Some points:
[-52 -39 -24 -56 -11   4  78  24  12  20  31 -37   6  29   3 -50  39 -43
 -54  -4 -37 -51 -28  22 -80 -19  15  38   6  57 -69  -9]
[ 18  48  23 -28  25 -24 -10  32 -16 -95 -21 -66  13  14  16  15  18 -21
 -23 -15  36  28  51  26   5  30 -60  33   5  -6 -74  -8]
[ 33  -2   7 -32  24 -82  -9   6 -48  18  48   9 -56  62  15   4   0  67
 -24  58 -23  17  27 -79  -5 -47  43 101 -11  -7  -5  30]
[ 10 -47 -40  43 -26 -15  11   7   7  16 -14 -44 -14 -20   1 -26  34 -72
  14  22  32  43  -6  14  -6  69   1   2   5 -12  12  21]
[ -3  -3   4 -26  70   0 -41   3  33  55  36  58  14 -62  -2 -34   2   8
 -31  36 -24  40 -14  82   2  17  22 -34 -31 -22 -31 -13]
[ 10  16  30  -6 -30   1 -72 -59 -14   0  48  31 -24  -3 -42   7 107 -48
   2  59  27 -83  12 -18  32  41   0  16   8 -51  19 -14]
[ 13 -16  25  -5 -34  10 -16   6  -5 -14 -64  15 -89 -30  50  -9   0  -3
 -90  71   9 -75  10  40  -7  26  43 -35  35 -64 -44 -47]
[-21 -29   3  -5 -15  37 -41 -45 -54   9  40  18  53   8 -11  -3 -39   6
 -26  13   5  12 -24 -41 -35  40 -21  -3  24  33   9 -27]
[-31  10  12  71 -31 -34  29 -14 -88  52 -42  11  26   3 -57   3  -2 -16
  22 -15  10  39  10  -9 -83 -34 -36  51 -10 -59  24  45]
[ -7  15 -39   4  51  37  85  46 -13  18 -18  10  53 -34   1 109  34  41
 -33 -37  46  42   2  -1  -5  41  59  21 -21  20  86 -40]
[ 13 -15 -37  76 -42 -56  18  10  53 -91  18  -2   3 -59  -4 -39 -14   2
 -70   2  23  46 -93  -8  66 -55  -5  30 -14  38  11 -34]
[-38 -23  -2  -1  58  14 -19  25  53   3 -54 -56 -10   4  -6 -59  19  48
  41 -56   8   9 -80  54  45  18   3  60 -50  63  25 -30]
[-16  65  40  56  29  48   6 -40 -30   5   3  31 -28 -12  -7  16  25  38
  12 -28  55 -30 -57 -44 -45  17   8   1  30  23 -63  48]
[ 39 -10   3 -54  23  15  12  27   3 -60  -3 -27  -9  16 -45 -28 -34 -37
  18  15 -28  12 -61  35 -40  -2  15 -20 -25 -70  17 -15]
[-29  83 -54 -19 -15  24  31 -71  17 -20  15 -12 -18  12  19  60   4   0
  19  -3 -55   6  18  -4  31 -23  35   7 -45  -3 -28 -11]
[-10 -42 -66  39  54  23 -11  13  -4 -52 -78  34   8 -19   6 -54   6  -3
  28 -42 -61  22  24 -35  14 -40  43 -36  -7   8 -73 -39]
[-33 -80  22   9  15  10   8   5  10   8  52 -12 -72 -31  -9  66   5  11
  26 -24 -17  57  62  -5  23  -9 -59   0  82   7 -10 -59]
[-41  50  -1 -57 -14  48   7  74   1  19 -17 -14  11 -51  63 -79  33  17
  20  32   7 -16 -31 -69  24 -19 -54 -36  48 -65  12 -20]
[  4  84  12   7  19  48  -4 -22 -46  45  14  -6 -20  10 -40 -64 -63 -69
  16  35  50  -4  76  56  42 -13  32  31  74  23  44  29]
[-18 -83 -29   6   6 -19  40 -10 -18 -38  32  37  29  25  81 -35 -21   1
  48 -44 108  -2   7  28  35  20  68  -5 -16 -46  -9  17]
[ -10  -13  -14  -17   33  -24  -51  -16   40   50  -38  -79   34   -2
    9   68   18  -26    7   20   45   23  -21  -28   -4 -111   30  -26
   15    5  -26   10]
[-17 -40  16  38  22  14  49 -70   5   9   0 -36  37 -20 -53  -6   6  57
 -10  -6   0 -46  34  25  26 -55 -47  41 -29 -44  15 -17]
[-20  43 -13 -30  39 -91 -30 -53  13  19  11  70 -23  12 -10   4 -46  -5
 -25 -43  35  15 -18 -50 -58  24 -38   5  49 -35  65  18]
[-36  11  28  65  14 -25  -9  40  19 -17  36 -23  39  12  35  36 -50 -40
   6 -53  13 -50  16  24 -43 -78  16  -7 -51  33  40 -48]
[-35  28   3 -17 -47  -8  -8 -19  18  16 -10  20  59  32  53  39 -22  12
  26  37  34  41   1  29  14  -5 -25  26  -7  -1 -60 -12]
[   0   -9   30  -16  -65  -91  -12   29  -39    9   10    1   -7   -7
    8    4   43   17    7  -21 -109  -35  -70   74   54   47   73  -68
   56   -5  -29  -33]
[  7 -10  -7 -72 -81  21 -32  45  67 -49 -38   0  -4 -73 -52  22 -35  92
  23 -47  25 -10  19  28 -58 -10  69  28  14  -9 -14  23]
[-48 -14   9 -62  14 -23   1  57  -5 -21 -22 116 -13  28 -60  58   5 -67
 -48 -26 -24 -37 -27   0  89 -27 -13  18  -9  -2 -28  22]
[-68   3 -13  17  22 -17  11  32  16 -24  52   1  14 -34 -31 -19  -6  21
  54  23 -30  19  16 -11   1  -3   7  22 -26  37   7  30]
[ 14   9   8  40   9  19   1  22  -3 -33  -3  -1  14  17 -25  36   2  -1
 -15  46 -15   4 -35  -6  22 -10  24 -34  40   1  10  33]
[-42 -13   6  15  -4  10 -47  -4 -36 -37  22 -35   0  39 -32 -13  45  38
 -58  22 -16  19  37  -1 -24  -4   8 -30  -9   3   6  42]
[ 65 -15   5   2 -15  79 -37  13 -14  -7   6   5  24 -14  53   5 -36 -14
  10  -1 -23 -12 -25 -17  32  29 -14  34  17 -13  30  -3]
[ 19   3 -18  -3 -29  -8 -15  16   3  41 -13 -23  -6 -33  18  -2  16 -20
 -42 -11  12 -20  42 -32  20  30 -21  -7 -28   4  10  31]
[ 44  -6 -32  23  -2  39 -23  18   9  20  -6  36   4  19  27  15   3  -8
  24   0 -19 -39   0  39  -8  13 -39  31  28   2   6   8]
[ 20  -8  25  -4  17  16  31 -28  13  38  -2 -32  -7   7  15  35 -47 -15
  30 -14  -2  26  -5 -26   4  35 -45  23 -22   7  -5  27]
[-26 -32 -42 -13  14 -47  20  -7   2  -4 -50 -41   0   7   2  11 -48  29
  36  -2  -1 -60  -7  -7  10  -1 -14 -20 -17  31  29   5]
[  7  22  13  12  -1 -22 -13  -4  -3 -16 -12  44   9   8  31   9  29  14
  21  13  -2  -1  40  30 -31  14 -52 -15 -20   3  28  10]
[ 21  31 -22  44  22 -44  51  10  48  11  42  -5  16  -9 -21  -3 -10 -10
  33  19   9 -12  27 -20 -43  -7 -29 -23  13  13  11  51]
[  7  -4 -37  -3   4  31  26  21  14  57 -37  15 -14   3  20  47 -43  11
  42  10  -2  41 -43   4  -1  15 -12   8 -37  20  22  13]
[ 80 -19  50  12  -4  55  17 -24  21   8 -49  51 -42 -65  76 -21 -11 -61
  13  -3 -19 -13  -1 -18  -5  25  13  31  -6 -25   8 -21]
[  1  -1   2  10 -23  -9   0  19  20  28  52  -5  10  23 -40 -11 -14  16
 -37 -10  -3 -10  21 -38   9  15   4 -47 -20 -19 -39 -27]
[ 30 -21  17 -38 -32 -10 -18  -2 -39  21 -21  18 -12 -46  -5 -13  21 -23
 -24  -4  12 -21  16   6  25 -33   5 -59 -11  30 -17  17]
[ 48  29 -28 -25 -17 -19  19 -26 -41  -7  -6   7  -5   2 -29 -41  18   9
   4 -22  -1  17   3  20   0 -29 -11  -7  11  22 -26 -58]
[  3  33  68  22   2 -25  -3 -24  19   2 -24 -34  34   6  26 -41   0 -10
 -19 -19 -49   3  16 -46  29  46  24  13  29 -29   2  27]
[ 37 -26 -19 -19  -5  38   1 -25  52  11  14  21  40  49   5 -29  25   6
 -26 -35 -24   4   3  18   6 -41  -2 -11  40 -20  11  40]
[-24  -6  41 -29 -43  -7   8 -33   6 -47 -19  28 -52  33  10 -19  40  10
 -23  33 -25  22  22  24 -15 -45   3 -61   1  22  60   7]
[ 14  23  23  15   6 -32  12 -10  -8  22  33 -24   6  75 -40 -16  17  68
  -1   6  35 -11  10   1   1 -32 -30 -40  -3  32  -1  18]
[ 14  17 -14  -9  16  31  -7 -23 -60   3  76 -47 -22 -27  33  32 -25  21
 -14 -41 -23  10  -6  14   7  -7 -38  -1 -22  -2  15  61]
[-40 -17 -18   9  16   0  39  13  41 -18 -44  -8  25  45 -34  -4 -48  26
 -28  12 -18  10  -2  32  17  49 -14 -18 -13  11 -13  -3]
[  5  23  -4  21  -1  26 -11 -13  -2  16   0 -22 -12  33   3  24  -5 -19
  28   4 -10  -3  16 -41 -25  26  21  18  10  12  42 -23]
[ 17  -6 -27  -3  26  -9 -25 -21  -8 -36  -5   1  22 -11 -11  26  -1 -15
  37  33  -4 -13 -13   1 -50  13  -7   5   3  14 -17   1]
[ 25  -1   8   2  -6 -13 -11  10 -17  23 -13   2   9 -15  13   0  -9   9
  15   7  16  -5  -1   4   1  11 -10  10   9  34  -3 -24]
[ 13  -6  42 -25 -14  13 -21   8  -7  -3  -1  14  12  15  24 -17  28 -12
   3   5  -3   4  15 -13   0   3  23   2 -16  -4  17 -13]
[ 39  -7  29  -5  -2  41   6  13  -2 -11  -2  19  -6 -24  19  11  -4 -30
  29  21   7 -13  13 -36   0  34 -18  -7 -18  30   1   4]
[ -6  12  -5  49 -30  15 -36  29   8  28  17  -4 -42  60 -25 -13   5  -1
  -2 -28   4  20   9   0 -11  -4 -11 -20 -19 -17 -19   1]
[  1   3   2 -27 -11 -13  17  -7  -4   0  18 -30 -15  -3 -45 -13 -12  -3
   9  -3   6  20  -4 -29  -5  16  14 -34 -37  -7   7 -40]
These points spread out most along one direction. How far along it is each point below, from 0 to 99? 50 is the average, and the first point above lies past it. One standard deviation of the points above along it is 16.
[ 10  16  30  -6 -30   1 -72 -59 -14   0  48  31 -24  -3 -42   7 107 -48
   2  59  27 -83  12 -18  32  41   0  16   8 -51  19 -14] 78
[ 17  -6 -27  -3  26  -9 -25 -21  -8 -36  -5   1  22 -11 -11  26  -1 -15
  37  33  -4 -13 -13   1 -50  13  -7   5   3  14 -17   1] 46
[-48 -14   9 -62  14 -23   1  57  -5 -21 -22 116 -13  28 -60  58   5 -67
 -48 -26 -24 -37 -27   0  89 -27 -13  18  -9  -2 -28  22] 68
[ 65 -15   5   2 -15  79 -37  13 -14  -7   6   5  24 -14  53   5 -36 -14
  10  -1 -23 -12 -25 -17  32  29 -14  34  17 -13  30  -3] 60
[  3  33  68  22   2 -25  -3 -24  19   2 -24 -34  34   6  26 -41   0 -10
 -19 -19 -49   3  16 -46  29  46  24  13  29 -29   2  27] 58
[  7  22  13  12  -1 -22 -13  -4  -3 -16 -12  44   9   8  31   9  29  14
  21  13  -2  -1  40  30 -31  14 -52 -15 -20   3  28  10] 48
[ 39  -7  29  -5  -2  41   6  13  -2 -11  -2  19  -6 -24  19  11  -4 -30
  29  21   7 -13  13 -36   0  34 -18  -7 -18  30   1   4] 55
[ 14   9   8  40   9  19   1  22  -3 -33  -3  -1  14  17 -25  36   2  -1
 -15  46 -15   4 -35  -6  22 -10  24 -34  40   1  10  33] 53
[-35  28   3 -17 -47  -8  -8 -19  18  16 -10  20  59  32  53  39 -22  12
  26  37  34  41   1  29  14  -5 -25  26  -7  -1 -60 -12] 43
[-17 -40  16  38  22  14  49 -70   5   9   0 -36  37 -20 -53  -6   6  57
 -10  -6   0 -46  34  25  26 -55 -47  41 -29 -44  15 -17] 32
[ 37 -26 -19 -19  -5  38   1 -25  52  11  14  21  40  49   5 -29  25   6
 -26 -35 -24   4   3  18   6 -41  -2 -11  40 -20  11  40] 54
[  7  -4 -37  -3   4  31  26  21  14  57 -37  15 -14   3  20  47 -43  11
  42  10  -2  41 -43   4  -1  15 -12   8 -37  20  22  13] 34
